One vector is turned by the same rotation once a step. Each row is the vector after some number of steps, and that number follows the row.
The counts run from 0 to 746.
[ 33  -5  -2  17   7 -16  -9  17   4  -5  16  -5 -14 -16   7 -22 -10 -12
  11 -21  24  -3  15  10  -3 -29   4  -5   7  -2  -6  14   4   1  -6  12
  12   2 -27 -11  -1  11  -1   8  23  -3  -2   7  -8  19  16 -17  19   3
  28   2   5  13 -20] -> 642
[  7 -14  18  11 -21  -7  18   2  -4  -8   5   0  -4  21   4 -19 -17  24
 -13  -3  -5  -4  -8 -17  -9  -9 -20  -4  11 -12   9   7  -4   6  11  31
  22 -11   7  12   9  -2 -11  -4   9  -2   5   0  26  -9 -21  30  -2  -7
 -23 -24   0  -5  -4] -> 601
[-24  -3   5   6 -12   8 -23 -20  10  16  21   9 -10 -18   7  -9 -19  15
   9 -14   5  27  25 -11  14 -12   4  16  -6 -21  13   2 -16   5   9   0
  -7 -21 -14 -12   3  14  14   1 -15  -5  -2  18  -9  19   2  12  -7  -1
   9  12 -23 -16  -2] -> 567
[ 21  -6  21  18  -9  -3  -5   7   4   0  11   4  -3  28  13 -25 -10  18
  -5 -17  -3  -2  -2  -8  -2 -17  20 -11  20 -15 -16   1  15  13  15  13
  14  -8  10  -4   7  23 -19  -8  15  19  18  -5  17  10  -4  22   4  16
  -8   4   4  10  -8] -> 655
[-31  -6  30   6 -10 -18  -6   1   7   2  19 -20  -7  -6  37 -18 -20  24
  -3  -7   0  12   6 -12  -3  -9   1   9  11 -19  11   7   4 -13  18   3
  24   0 -22   0  -1  -4   5  26   6   1   3   0  -3 -14  12   4 -13  -9
 -12  -6 -10  13  -6] -> 26
[  2   7  20   6 -21   0  16   7 -14   2  19  -5  -4 -12  25 -13  -1  11
  -6   2  14  15  -1 -10   8  -1   0  12  -8 -21  10   5  -7  -3  10  14
  32 -19   5  28  13   8  -7  -5  31  -7 -11   0   4   1   1  18   5   6
   1 -20  12  -5 -27] -> 146
[ -1  17 -15   9  -9  -1 -23  -4  -1  30   6  -8 -21  20  11   4 -11   7
   5  -3 -12   6  -7   8  -5 -23  -8  -1 -17  -5  14  14 -14  -5  25  25
  10   2  -2 -27  -9  -3 -18  -4   1   7   3 -16  37   5  10  18 -13 -29
   0  -4 -10   1   6] -> 177
[-40 -16 -24   2   3   1  23  -4   4  -8   0 -15 -23 -26  -7 -11 -17 -12
  -1  -5  -4  12  22 -24   3   5  21  -4  -2  -5 -14   1 -26 -12  -7  -8
   6  -9   3  17   7   4   8 -16 -16  -6  -5   5  -7 -28 -17  -4 -14  23
 -17  13  16  -4  17] -> 276
[-15  -1 -22  14  -9  24  29 -10   6 -13   8  -8 -31 -14  -8 -10   1  -7
   0  -4 -11  15  21  -8  -2  -1  12  -4   6   8 -11  26 -30  -3 -12  -1
  -3  10  12  12   7  -3 -15 -22  -5  -6   1   1 -11  -9  -9  -2 -28  32
  -4  17  26   8   7] -> 275
[ 10  -4  14   3   2 -31  12   2   5  -4  11 -15  -7  16  23  13   0   2
   0  23   1   3  19  15  -1 -23   3  -6 -25   1  -9   2  -8   9  -7   8
  10 -12 -13  12  -3   0  24 -13  17  20 -19  -5  -4 -20  -9 -17  17  24
   9  -1  -6   5  -2] -> 437
[  0  -4  -9  -9  11  18  14 -13  -4   2  11   2 -31   2  -1   2 -36  -9
 -14  -4  -2   6   0 -16 -16  -9 -25  14  -9   6   4  20  -9   1  -1   3
   7  18 -15   8   4  13 -26 -21  24   9  -9   7   2  14  -4  16 -12 -19
 -14  13   4 -23   6] -> 204
[ -8  17 -17  13 -10  -5   9 -11   7   0 -19 -22  -4   0 -12  -2  -1 -13
 -20   9   1  16   0 -28 -12 -22  -1  10  -9  19   4   0 -14   3   5  -5
  12   8  19   7   1  -5 -28   4 -25  -2  -5   3   8 -14 -11  29 -17 -15
 -18  11   2   8 -11] -> 618
[ 31  -7  -6   4  -2   3  27 -11  12  16  -2   0  10   3  -9  21 -14  -5
 -16  -8   0  -9 -11  15  -1  -5   5 -18 -10   9 -24  -1 -12  12   1  18
 -11 -12  13   7 -26   9 -21 -35  -2 -14  -2  -7  14   6  -4 -17  35  17
 -13   2 -13  -3  22] -> 661
[ 15   8  11  26 -32  12  -5   5   8  -4   8 -17  21 -27   1  -9   0  10
  -1 -15   3  25  14   5   6   8  13  -1  21   0 -11   4  -1   4  11  10
  26 -10   4  15  -3  15 -11   9  10 -13   8   2  -1  11   8 -14  18   4
 -15  -4   8  20 -16] -> 227
[  1   7   6  16 -12   2   6   4  10  11 -20  -4  -2   9   7 -11 -36   2
 -13 -17 -15  21  20  15   2 -21 -14  13  11  -4  13   8  19   3  22  12
  15  -4 -21 -12 -11  -2 -30 -23  18   8   3  -3  10   7   7  16  -5 -18
  -4   4  -6   0   9] -> 376
[  1 -14  27  -2   0   1 -18  -6 -15   5  26 -17 -21 -15   9 -21  12  -4
   2   1   4   3  11 -17  24   9  19   5 -19 -13 -10   1  -6  20  -7   9
   8 -19 -20   9  13   2  10  19   9 -11  -6   6   3  14  19  -9  12  11
  16  25  30   5 -15] -> 10
[  4  -4  14   1  10  21  10  -1  15  11   7  11  -3  11 -16   3  -8   1
 -20   2   7   3  -3  -8  -1  -9 -21   4  19  -3   2  -1  -8  19   1  17
  19  -3  -2   3  11  26 -10 -12  26  25   4  -7  24   4  -2  17   3  -8
 -23   0  17 -34 -20] -> 403
[ 12   8  13   4 -11  -1  -4  15   9   8  20   2   1 -17  -6  -6  -1   3
  -8   2  24  13  -2   7   4   3   9   7 -16  -3 -12  -8 -25  10   4  17
  28 -20   9  34   7  24   3   4  27   5 -17   7  10  -5   3   3  26  10
  -2 -12  27   2 -22] -> 147
[  6 -16   0  17   3   8   9  -7 -30  10   3 -26 -25   3 -12 -21  13  11
   4 -21 -11   1  -5 -15   5   4  16  -7  16 -11  -3  24  -5   7   1  18
  -5   0   6 -10  21 -24 -18 -11 -11 -17  17   3  14   7  -1  12  -8  14
   4  -8  11   5   5] -> 531
[-13  29 -11  24   4 -23  -5 -18   8  22 -19  -3   3   6  -3  -6 -10  -4
 -10 -20 -11  25  23  -3 -10 -20   0   4  30 -11  12  12   0  -7  15  -5
  17   4   7 -23  -2 -17 -12 -15  -8  12   5 -15  19   4  17  14 -10   5
   0   3  -8   6 -21] -> 243
[ -8 -16   8  14  -8   5 -13  -7 -14  10  30 -34 -34  14  17  -9  14  13
   8   5   3  17  19   9   0  -4   1  12 -11   1 -11  15   5   6   7  10
  13  -1 -38  -5   2 -10  12  13  -3   1  11  -5  -2  -7   6   4 -18   1
  10  18   5  -1  -6] -> 637
[  2 -26  -6 -15  28 -10   1  -9 -17  14  19 -17 -11  -1  19  10  -5   8
  -4 -22   8 -17 -12 -16  -8  26   5  -9   6 -24 -17   8   2 -10   8   5
 -10  -1 -16 -16   8   3  -3  -6   8  11   0 -13  14  -6   9 -31  20  16
 -11   5  -4 -16   7] -> 117
[ -3  18  26  -3   3  16  -5 -12  15   5   8  -4  -6  -7  17   8 -33   3
   7 -20  -1  10  20  12 -14 -28 -16  -4   9 -19  24   1  -1  -3 -12   6
  -1   9 -16 -15  -8  -1  -2  -3  12  11   4  -2 -23  12  30   1   6 -15
  -5  -5 -30  -8  -7] -> 712
[ 21  -9 -16   9 -17  16  20   3  16 -19   4  -1  -9  14 -14   8  -8 -18
   5  -9  -5   1  13 -14 -16 -29 -19 -26  26  -6  -4   7 -21   4  -8  21
 -21  10  28 -14 -10   1 -18  -6   0  -9  19 -15  -2  -4   0 -13   7   3
  -9  14  -7   4  13] -> 392
[  7  31  -4  21  -7 -25 -14 -15   3   9   9 -19   6   4  13  -6  -3  14
 -11  -9  15  33  -5 -20 -11 -22  12  13  -3   6   0   8  11 -12   6  -3
   8   9  11  -4   0  11 -14   5 -12  -4   1   0   2   0   7  19   5  13
   2  -3 -13  12 -32] -> 163
[  2   4 -15  38 -14   0  13 -20   8   6   1 -18  -4  24  -8   2   4  -3
   2   0  -2  15  22   1 -11 -20  -6  -7  18  18  -2  20   2   5  11   7
   2   9  11 -19  -7 -10 -22  -9 -25 -16  13 -16  -2   0  -1   6 -14   9
  -3  20 -19  16  -8] -> 446
[  4  12 -23   5  -8 -14  11  -5 -10  -7 -11 -17  -8  -4 -10  -1 -13 -11
 -10 -11  -3  15  -1 -29 -19 -16 -12 -16  32 -29   6  -3  -9 -18   0  -1
  -6   6  24 -18   4 -16 -30  -8   1  -7  13 -26  11  -9  15   7   7  10
 -17  -8   2   9  -4] -> 189
[  5   3   4  -7   7  10  22  -9 -22   1   3 -30 -18   5  -9  13  22  -9
  -1  -2  17  10  -6 -20 -18  -7  -4  -3   7 -11 -13  12 -18   6 -29   4
 -24  27  25  -5  18 -18  -8   1   5  -2  10 -14   1  -8  11   5  14  24
   1 -11  14  -7 -10] -> 676
[-24  -3  -3  -9   9  35  -1 -17  -3  18  -1 -26 -22 -20  -1  -3  -7  11
  -2   0 -14   6 -10 -14   1  12  13   5 -10  -1 -14  -4 -24   1  -2   3
 -18  17 -24   8   1   0 -21 -20 -17   3  -6   3  -8  -5  10   4  -1  20
 -30  -7   0   1  18] -> 341
[ -7 -13  -8  -5  -9  17  18  -6   7   6  11  -6 -10 -13   5  19 -35  -7
   0  -3   1  21  14  -8   0  -9  -8  12 -33 -11  -7  17 -14  -3   4  -5
   4  -4 -11   5  -6  19 -11 -11  12 -14  -5   7 -11  12  -4  -5 -11 -16
   0  34 -16 -21  20] -> 86
[ -8  16  15   5  24  -5  18  -1  13  10   6  -4 -24  -7  16 -10 -23  -2
 -20 -10  26 -22 -17 -33  -4 -15   7  -8 -10  -8  28 -12 -28  -9 -10   3
   3   9  -5   3  15   4 -17   8  18  12 -22  13  -5   8  14  19   8  -4
  -3  -9 -11   5 -13] -> 336
[ 10 -16  -1  -5  15  -1  11  15 -11  -9  -4 -32 -18  15 -13   2   6 -14
 -10  -1  23   2 -12 -23 -19  -5 -12   4   8   8 -15  -2   3  11  -8   7
  10   9  -9  -1  10  -4 -16  29   0   1   9 -24  20 -28   6   2  15 -27
  -4  12  26 -11 -11] -> 268
[-11 -13   3  -6  16  15  18  -5 -22   7   8 -17 -34  -2 -11  -9   3 -18
  -7 -12  -8   3  17 -17  -2   5  -3  -5  15 -10 -15  31   1   5  -8  -5
  -6  16 -14  -9  22 -18  -5 -13  16  20   9  -6  10   7  14  -7 -16   8
   3   5  22 -12   0] -> 611
[  8  11  25   4   4 -18  25  -2  -4  11   8 -11  -8  18   7  -3  10   4
 -12  12  12 -19  -6   3   9  -3   4  -8 -17  -8   3 -11 -18  13   0  25
  27 -23  13  25  10 -16   3 -11  15   5 -25  -4  21 -16  -5  17  17   1
 -10 -21  19   7 -13] -> 265
[ 15  -6  -7   6   9 -16  -8   4  10   9  18  -6   0  15  13 -13 -14  14
 -15 -23   5   7 -17 -18  -9  -6  30  -5  17  -4 -27 -15  12   5  16   1
   5  -2   8  -8  -5  24 -18   7   3  23  10 -16  23   5   1   2  19  24
 -16   7  -2   5  -3] -> 656
[ -4   7  -7  21  -4  11   1   6  17  15  10  -4  -5 -12  -2 -13 -39   7
  10 -27  22   7   7  13  -3 -15   0  -7   2  -3  25  20 -23 -11  15  25
  12   1 -10 -17 -13   3 -10  -2  -9 -11   3  10  -6  14  12   6  -6 -21
 -21 -20 -31  20   3] -> 310
[  2 -10  -8  22   3 -18  27   1  -9   5   9 -23  -3   3   9   9   4  -5
  -2 -23  -5   3  12  -2   8  12 -12  -8  24  -6 -10  23  19 -17  19  -4
  13 -11  -7 -18  -9 -17 -12  -2   6 -37  16  -6   3   3  14 -26  -2   0
   8  18   4   6   2] -> 38
[ 27  -1   2  -4  20 -15 -12 -10  18  -1   6  12  -2   4  -1 -16 -13  -6
 -18 -25  16 -13  -1   1  -6 -19   1 -18  34  -1  -7  -5 -10  19 -10   4
  16  -2 -21 -11  -8   9   5  -9  11  13  -1  -1  13  10  14 -16  39  15
 -10  -2   9  -6 -15] -> 523
[ 10  -5 -16 -10  -4  -5 -29  -4  11   5   8  -1  -7 -25  -9 -17   8   2
 -12   1   2  18   6 -24  13   5   6  -5  11  -9  -9 -25 -30   9  -1  15
  20 -22 -23   4  -3  -1  -6  19   2 -13 -10  -3  18   2  22 -14  24   4
 -16  17  33   3 -17] -> 550
[-20 -10  37  13 -10   9   0  12 -13   6  -5 -24  11 -21   0   2 -14  12
  12   4  -4  26  20  -5   9   3 -18   5   2 -34   8  13   3  -1   7  10
   4  -5 -13   1  18 -18  10   4   8 -11   2  -1 -12  -3  18  13  -3 -18
  -8 -28 -26  11   1] -> 225
[ 20   6 -16   5  12   2  26  -3   0  -2  -1 -20 -33  12  -8  17  11  -8
  -2  10  28   1 -19 -22 -20  -8 -16  -7  -9  12   0 -11 -26  -5 -14  13
 -12  14   4  -5   1   5 -32   9  -1 -14   4 -18  -2  -8   9  14   9  -1
   4  22   6  -4  -3] -> 472
[  2  -8   6   3   3  17   6   3  -9  10   6 -23 -17 -16  -2  -4  10   5
   2  17 -11 -12  -6  -4   6   7  12 -21  -9  -1 -20   9 -36   4  -9   8
  -1  12   2  23   4 -13 -25 -17   4  -1 -22  -1   0  -3   5  -8   6  32
 -22 -18   7  21   1] -> 544
[ 15  -8  -4 -19  17   2   4 -35   4   0  10 -12 -18   2  12  12  -3  -3
 -15  11   6 -12  -3 -42 -11  -8 -20  -6   6  -2  -9  -7 -16   7 -12   2
 -11  25 -30 -11   4 -15 -20  -8   7  -9 -12   0  -9  12  26  -2  16  18
  -9  23  -2 -14  -6] -> 406
